The rows of X fall into several groups, and each row is roughly a mix of its group's hidden directions; one row fits no group.
X:
[[-26  20  14  -7  -3   7   4   3  19  16  -7 -16]
 [-25 -12  -6 -29  -2   5   6 -20   8  12   6   0]
 [ 12  14  -3   6  -3  -8   5 -25  26  -2   3  23]
 [ 27  25   6  18   2  -2  -5  16   2   4 -13   9]
 [  4  -1 -13  12   2 -13  11  10  27 -25  -6 -15]
 [ 18  23   8  19  10 -18   5  -1 -15  -5  -4  18]
 [-11  -7  19 -20 -21 -12  -6  11   0 -10   8  22]
 [-19  -3 -15  17   6  21  -6 -10  -5 -24  14   2]
 [-11  10  16  28  -7 -14  -4  -7   6  22   5  15]
 [ 17   6  -9  10  27  -2   5  -8 -15 -17 -19  10]
 [  8 -10 -13 -19 -14  -5  13 -23 -11  18  14   9]
 [  6  -1  10  23  14  10 -18  -1 -14  14 -25   2]
 [ 12 -20  11 -21   3   4 -19   9  10 -19  12 -12]
 [-13 -13   3 -18   4  14  -5  27 -12  -3   5 -22]
 [-28 -12 -12   4   1  -5   1   4  -4  28   4 -20]
 [-20   9  21  -7  -9 -12  30 -12  -8   2   1   0]
 [ 12  11   2  22   5  -4   3  27  15 -10 -22   3]
 [-12   2 -14 -17   9   1   8   6 -14  16 -23 -23]
 [  0   1   8 -10  25   6 -21 -16  11   4  23  13]
 [ 21  13  -1 -18 -11  14   3 -18   4  17   1  21]
 [ -5  -4   6  15   6  -3   2 -16  -3   7 -22 -34]
 [  0 -20   7   3  -4  11  -1  10  -3 -22  31  13]
 [ -7  -5 -10   0  -5  24 -20   0  21  -9  -9 -23]
 [  8  10 -17  13 -18 -13  -5   4  -4  10 -33  -2]
 [  5   2   0  -6  -8  -2 -35   2  21   5  21   4]
 [ -1 -21   4  -2   1   6  -7  29  -8   7  28   6]
 [  3  -7 -19   1  -4   7 -15  11  -9 -20 -32  -1]
 [ -7 -14   3  -2  12  -6  32   5  14 -23  -9  -7]
 [ 24 -11 -17 -11  15 -25   6  -4   3   5  13  11]
 [ 11  19  15   4  -9  -6  23 -14 -10   6  12 -21]
 [ 18 -19  17 -12  -6  -1 -14  -3  16 -25   5  -3]
 [ 12  13  -2  17  11 -18  23   3 -19   2 -13  15]
 [ 16  16 -13   3   0  -9  28  18  -2  -5  10  19]
 [ -5  14   1  36   4 -25   2  11   7  -2   1   2]
 [ -5  -6  12  22   4  14  -6  17  11 -24 -19  -4]
 [ -2 -15  30 -10  -9  -7 -23 -15   0  10  11  -2]
 [  6  -3 -11  11  12   8 -32  23   0  16   2   0]
 [-17  -2  -4 -21   3   1  16   5  -6  18 -19 -24]
 [ -9  32  18  14   9 -11   2   9   7  -2 -16  11]
 [ 17   7  -4 -10 -17  -3  19 -10  16 -16  21 -11]
 [ -9 -17 -16   5  15  11 -17  11  10 -14 -20  15]
 [ 10 -25   1   2 -20 -11   8   4 -16   1  24  13]
 [-16  15   2   3   4  -5   2  -3  30  19  18  14]
 [-11 -20   1  18 -31  10  -3  19   2  -7   1   4]
 [ -6 -24   0   0 -14  12   8  -1  22  -3  20 -19]
 [ 10 -23  32  -4  -8   2 -17   6   6 -12   9   5]
 [-17 -27   7  22 -14  -8  -6  -6   7  18   0  -7]
 [ 17   5  -3   6   3  20  -9   6  -2   6  24  29]
 [ 12  -1 -16 -24  -9  -2  18  -8  10 -23  12 -10]
 [ -9   5   8  25  -2   9 -16  -7 -11  24 -16  14]
 [-10  22   2 -16  12   3 -13   0  18  -7 -23 -16]
 [ 14  -4  -9 -16  14  35  -5  12  -5   1   7 -11]
 [ -5  -8   3  22  11  -2 -10  -9 -21  11 -30  -6]
 [ -2   5   3  16  12  13  -9  18  11 -21 -25 -11]
 [  7   4   0   4  -2 -13   7   6 -36  -6 -18  19]
 [ -7  -8  -9   3   6  10  -8  10  -5  -3  27  32]
 [  3  24  12  -1 -16 -18  10   1   6  22 -16 -12]
 [-23 -23  10  -3  -4 -13  -9   7   0 -27   9   7]
 [ -2 -13  -9   2  14 -13  34   7  18  -7 -10  -5]
 [-16 -12  11  25   0  -1  -3  11  14 -25  12  -7]
 [ 19  15 -14  -3  28   5 -10 -21   7   9   2  -8]
 [  9  -2 -15  10  -8 -17  28   3  20 -19   0  -3]
 [-17  -1  17  -1 -15 -26   0 -17  20  -6  -4  10]
 [-14 -11   8   4 -11   4   2 -34   7 -22  -4  -8]
 [  8  11  19  24  16   1  12 -14 -10  -8  15  15]
 [ -8  -4  -8 -10  11  -6   9   8  36  -7 -11 -16]
 [-17 -10   0  -6  -1   3  -6  22  -3  -7  31  19]
 [-19   9   6  21   4  22  -1   3 -23   9  -7  16]
 [-21  -2   0  16  -2  12 -14 -33   0  -8 -10  -7]
 [  4   2  -2  32   3 -11   9  -9  13 -13  10 -23]
 [-14 -24  22  -6 -11 -10 -13 -14   5   9  11 -15]
 [-13 -10 -17   4   9  -8  18  17  25  12 -15   4]
 [-21   1  -7 -27 -13  -4  16 -10   0  22   9  -6]
 [  9  21  35   0   0   0  -3  -2  -4 -10 -13  17]
 [  8  11  -6  14  22  -6   7   0 -19  -3 -22  22]
 [ 15  17   1  16  12 -17  12  -1 -23   2  -9  19]
 [ 13  -7  -3  19  -2  11   5  10  15 -28 -22   4]
 [  7 -25   1  -6   1  -8 -11  -1  -7  -5  26  26]
 [  0 -12  28  12  -8 -16 -24  -3  13   2  12  -1]
 [  1 -24   4  -3  -3  21  -2  -7  -3 -17  23 -20]
 [  3  20  23  -9  13 -12 -10  -4 -13 -22  -7  14]
 [-20 -21  20   7   5   5 -17   1 -13   6 -16 -14]
 [-12  25  14 -10  13  10   9  11 -18 -16  12   8]
 [ -4   2   6 -31   1  -7  -9   2  10 -26 -14 -15]
 [  9  -4 -10  25 -12   3  10   2  -8  20  -3  27]
 [-17  -8  -2  13   9  29 -15   3  -7 -24   5  -1]
 [ 22   4   8 -22  -7   9  -9  -8  -3  -1 -21  24]
 [  3   7  -2  12  15  11 -15  -9  33   6  17  -4]
 [ 21 -12   2  -9 -23  10   6  -8 -20 -16  16  -3]
 [  4 -18  -8   7   5  21   4 -27  -4  -2  13 -22]
 [  6  -1 -21 -14   1  -9 -10  -8  -8  26  26   3]
 [ -1 -17  12  -2   1  17 -32   0 -14  11  13   9]
 [  8 -16   1  20 -27 -11  18  14 -10  -8   7   4]
 [ 24  13   8  27   1  -9  -7  16  -8  -9 -15   6]
 [ -6 -24   3   3 -12  16  15   5  -6  13 -29  -3]
 [  1 -14  10   5 -10   8 -18 -32   9 -13 -14  -2]
 [-12 -22   2 -11  -3   2  -6  13  -2 -27  23   6]
 [-32 -14  -4   1  11  -1   1 -22  17   8   8  -7]
 [ 22   9   9  -4 -17 -12  -1  -9 -30   0  15   0]
 [  8  17  -6   8  -5  18  -5 -10   4  -9 -14 -33]
 [  9  -2  -4  -9 -17  -1  20 -33  -5   6 -14  11]
 [ -3  -3   1   2 -30 -17  -7  21  19  11  11   2]
 [-16  17  -9  -1  12  -2   1  29   4  23   8   9]
 [ -7 -14 -14   4  29  19  -9  18  -2 -12   5 -12]
 [ 13  -7 -11 -17  -4 -28   6   5 -19  15   4  16]
 [  3 -22   2   6  18  -3  26  -7 -16 -10   8  19]
 [-14 -14  -8  -5   6  20 -30 -15  -9   8   1 -11]
 [  3 -22  -1 -22 -10   6  -5  -9 -16  26  12   4]
 [ 11   1  13   4 -26  -7  15  -6  -3   5  27 -17]
 [  8  -2   4 -17  -2  20  -8   6 -26  21 -17   2]
 [ 13  16  -8   5  -4 -12  13  18  17 -21  19  -8]
 [-21   2  23 -26  -5  13  -9  -9 -18  -1   5  -2]
 [ 12  -2  15 -10  -1  15 -12   6 -20  11 -29 -10]
 [  6   0  15  14 -13  11   1  10 -20  18  12 -24]
 [-31 -21   8  -1  -9  -9  -1  11 -10  -6  20  -7]
 [  2  22 -10 -11   1  -2 -22   6  19   0 -21 -17]
 [ -8   0  11  19  -6 -12  14  16  -5   3  28  18]
 [-11 -22  -5 -13   4  14 -15   9  -6  22 -10 -20]
 [  4  -3  18  27   9   6   1  -7  -9 -14  18  23]
 [ 21   2  -6  27 -19   5  12  -6 -18   6   8 -11]
 [  1  -1  -3 -24   5  19 -10  26   1  -3  15  19]
 [ 10 -15   5  -2  -9  -1  28  29  -3   0   6  13]
 [ 23  18   2  -5   1  15   1 -16   6  23 -20  -1]
 [ -4 -10 -10   8  28   2   0   3  -9  -3 -14  31]]
One row of each group comes first, with its name. Which group is each row after those in?
[ -8  -1  -3   4   0  -3   6 -41  14  15  -6   1] -> C
[ 11  18 -12  -4  12 -16  -2  26   2  24  -1  -3] -> J
[  8  10 -20  -6  23  12   3 -15   6   5 -18 -22] -> P

[  8  17  -1  -5 -13   1 -38   0 -14  10   1   6] -> P
[ -3  26   5  -5  -5  -1 -20  -4  -6  33   6   4] -> P
[ 15  -8   0  14   0   1   8  38   8   3 -16   5] -> J
[ 12  -2   7  -8 -10 -14 -20 -24  -1  25   7   7] -> J
[  3 -22 -18  26   3   3  -6  12   9   0   1  23] -> P
[ 12 -12 -20   8  18  25  -5   6 -12 -12  17   2] -> C
[ 17  27  -2  -6   0  -1   5  -8   8  23 -23   8] -> C
[ 15  15   0  15   2 -25  17  10  -9 -11 -18   9] -> P
[ -5  10  10 -10 -12  -2  -6  12   4  14  16  35] -> C
[ -4  13  14   2 -21 -28   4  10   9  -3   6  21] -> C
[-11  -9  18  24 -13   9   9   4 -20  -9   7  19] -> P
